[[  56    4   82  -28   64  -15   59    3 -105   38  -71]
 [ -39  -24  -72   23  -28  -19  -34    9   26  -22  -38]]
->
[[ -38  -22   26    9  -34  -19  -28   23  -72  -24  -39]
 [ -71   38 -105    3   59  -15   64  -28   82    4   56]]

[[-53  -9  -1   1  16 -10  16  17  -5 -52   0   2   1  -3   4 -13]
 [-22  19   8   9  -8 -42 -54  -4  39  15  -2  40  16  75 -17  18]
 [ 49 -16  -5   6  -6  42  18  22 -44  -3   4 -15 -65 -59  14 -28]
 [-37 -39 -65  19 -45 -65 103 -13  10 -24 -14  59 -73  16 -15 -30]]
->
[[-30 -15  16 -73  59 -14 -24  10 -13 103 -65 -45  19 -65 -39 -37]
 [-28  14 -59 -65 -15   4  -3 -44  22  18  42  -6   6  -5 -16  49]
 [ 18 -17  75  16  40  -2  15  39  -4 -54 -42  -8   9   8  19 -22]
 [-13   4  -3   1   2   0 -52  -5  17  16 -10  16   1  -1  -9 -53]]

[[-11  19 -14  -8   3  15  20 -35   9 -55 106  -9  12 -13   9 -31]
 [-24  16 -22  -7  21   1   5 -34  16 -38  -7 -17  45  -8 -19 -31]]
->
[[-31 -19  -8  45 -17  -7 -38  16 -34   5   1  21  -7 -22  16 -24]
 [-31   9 -13  12  -9 106 -55   9 -35  20  15   3  -8 -14  19 -11]]

[[-15  19]
 [-60  85]
 [ 21   9]
 [-17  13]]
->
[[ 13 -17]
 [  9  21]
 [ 85 -60]
 [ 19 -15]]

[[ 24 -57   6 -49  -1  76 -57  -8]
 [ -6   5  -5   6  -6   6  -1  11]
 [ -3   9  -6  11 -11  11  -4  22]
 [-24  34 -18  52  18 -45  29 -22]
 [ -8   5  -8  21  14  -6   2 -15]
 [-12  -1 -11  10   2  -4   6  -4]]
->
[[ -4   6  -4   2  10 -11  -1 -12]
 [-15   2  -6  14  21  -8   5  -8]
 [-22  29 -45  18  52 -18  34 -24]
 [ 22  -4  11 -11  11  -6   9  -3]
 [ 11  -1   6  -6   6  -5   5  -6]
 [ -8 -57  76  -1 -49   6 -57  24]]

[[ -4   0  70  -3 -52 -69  59 -11 -48  50 -35   3  13 -35]
 [ 26   1  48  25  17 -32  37 -39  -1 -15  39 -27  17 -79]
 [ 28  32  42 -24  16  65 -16   7 -44  40 -20  54  33  62]]
->
[[ 62  33  54 -20  40 -44   7 -16  65  16 -24  42  32  28]
 [-79  17 -27  39 -15  -1 -39  37 -32  17  25  48   1  26]
 [-35  13   3 -35  50 -48 -11  59 -69 -52  -3  70   0  -4]]
